One hidden turn or mirror swaps the rows below in pairs. Which row is each named row swapped with?
The rows were stretched afterwards, more along some directions than others.
q_53: [  9 -24 -10   0  -1  22   5 -15 -31  -1   3  14 -48 -30  -6 -14   4   7
  21]
q_564: [ 17  -7  -4 -32 -11   7 -30 -23  18   7   1  -5 -12 -10 -28   2  13  -2
   0]
q_577: [ -4 -42  -9 -19  34  10  15 -29 -61 -32  19  41 -25   3  -6  22  17  22
   0]
q_215: [ -5  24 -24 -30 -14  11  23  30 -35 -37  13  16  22  18  -3  14   4   9
  -8]
q_35: [-20  27 -11 -10 -30 -21 -28  15  22  -8  -5 -43  36  26  -5   4 -14 -32
 -14]
q_251: [ 23 -31   2  13  19   6 -11 -28  24  29  -2  -7 -29 -13 -14 -18  -4  -1
  -5]
q_225: [ 34 -10 -35  14  -4 -17  -8   8  36  17  15  19  -1   6 -14  -1  28 -15
 -19]
q_177: [ 17   7   0  -9   2  -8  15  22   6 -26  -1  -8  -8  12   8   8  -6  -7
 -16]
q_147: [-15   5 -26 -11   6  26 -27 -37 -18 -18  -9  10 -23   8 -19 -29   0   5
  -5]
q_68: [ 15  -9 -24  -4 -26 -24 -16  -3  28  -4  11   3  20  33   0  27  16 -30
 -10]
q_925: [ 24   5 -12 -13 -17  12  -1 -17  35  15   4 -25  11   1 -53 -12 -32  -8
 -27]
q_963: [ 30  -7   1 -19  18  16  14 -18 -44 -36  11  18 -27   0 -46  -7  -9  -2
  -7]
q_559: [-16 -10 -21   5 -22  11   0  16 -35 -24  21  18  -5  22  23   3  14  -9
   8]
q_748: [-28 -10 -23  -6 -17  -7 -41   9 -32  -4   4 -26  -9  12  -7  13   1 -19
   3]
q_973: [  5 -20  -8   6 -29  25  24  -7  -3  20  -4 -32  -8  17  -1 -21 -32 -23
  -9]
q_383: [-30   7   7 -25 -23   2 -30 -25  38  -3  -9 -42   6   4   2  17 -23 -11
  -4]
q_139: [-20  12 -19   6 -21  20  17   2 -15 -15 -11  -8  27  29 -10   4 -12 -27
 -15]
q_999: [-43 -12 -20 -17  -3  19 -19 -12 -12   6  14   1 -18 -18   1  12   8  20
  38]
q_217: [ -3  -1  -2   1   8 -29 -24 -26  16   3 -10   2  26  13 -18  19  -1 -14
 -14]
q_96: [-12 -31 -22 -26  -3  13  -8 -22 -46 -15   7  17 -35 -15   1  17  28  17
  17]
q_947: [-21  -9  12  -6 -20  -8  -2  21  13  12   1 -33 -12  -9  17  20 -22   1
  32]
q_60: [-20 -17  10  -8  -9  14 -32 -11 -37   1  18 -19 -31 -20 -23  -4 -14  -2
  22]
q_146: [-15 -11   6 -10  21  16 -20 -30 -17  -2 -23 -15 -42 -23 -30 -11 -12  20
  15]
q_415: [  4 -54   0 -29  15   7  36 -15 -36 -26  30  17 -51   0  15  48  23  27
  33]
q_699: [ 13 -14   5 -32  23   4  30  -1 -11 -34  33  15 -45 -16 -24  29   8  31
  24]
q_367: [-20  30  -1 -12 -12  30   7 -21  16   4  -5 -18   4  -9  -8 -13 -36   2
 -12]
q_521: [ -4   1  -2 -19  16 -21 -31   8  10 -21  20  14 -29 -22   5  12  33  35
  32]
q_799: [ 16 -25   7 -22   6  33  24 -39 -18  -3  -4  -8 -43   1   2   8   3  -4
  -8]
q_108: [-39 -22   4 -30  12  10  -4  -1 -47 -30  25 -14 -38 -11  13  19  11  28
  31]
q_469: [ 19 -19  14  13  32   8  18 -23 -32 -30  14  14  -8  19 -28   4  -3 -18
 -34]
q_664: [ 12 -30 -15  -6  18  22   7 -39 -33   6  22  15 -48 -27 -33  -2  16  29
   9]
q_211: [ -2  -3 -12   4  -1  13 -26   4 -13  23  -2  12  -5 -46 -38 -17   7  16
  -2]
q_740: [-22   2 -21 -14  -1  -6  18 -11 -42 -32   1  15   5  28  22  34  26  18
  17]
q_310: [-13  13 -17 -32 -45  13  -8   6  19  -6  -8 -29  21  16   3   2 -23  -8
  -9]
q_707: [ 21 -17 -36 -14   9 -11  -5 -26  -1  -8  21  32  12  21 -23  14  35   1
 -14]
q_144: [-42 -13   7 -11  -4  10 -29 -22 -28  -6   2 -14 -37 -24  21  21  17  23
  32]
q_608: [ 31 -25 -15 -18  20 -14  -1 -15   5  18  16  18 -14 -17 -34   2   6  10
   9]
q_950: [  9 -25  12 -22  29  -3  21 -27 -19 -20  13  -3 -16   4 -25  38  -1   8
  -6]
q_617: [-29  -2  -6 -21 -11  -7 -28   4  10 -10   6 -16  22  16  10  29  -2  13
   3]
q_775: [ 24 -27 -15   9  23   9 -12 -24 -55 -15  13  42  -7  -2 -36  -7  15 -17
 -25]
q_470: [-35  15   4   4  -1 -15 -27   6  33  18   0 -18  11 -12  21  19  14  19
  17]
q_72: [-43  -4 -11 -29  -9  10  15 -15  -8 -34  11 -21 -15  30  14  14   6  31
  36]
q_984: [ -3  -1  13  -4 -19  18 -28  -6  32   8  -2 -34 -13 -20 -16 -17 -42 -19
  -6]
q_724: [  9 -18  18 -11  20   5  16 -36  19   9  -4 -12  -8  -8 -20   5 -30   3
   0]

Swapped with q_664: q_925
Swapped with q_950: q_707
Swapped with q_469: q_608
Swapped with q_146: q_147
Swapped with q_999: q_139

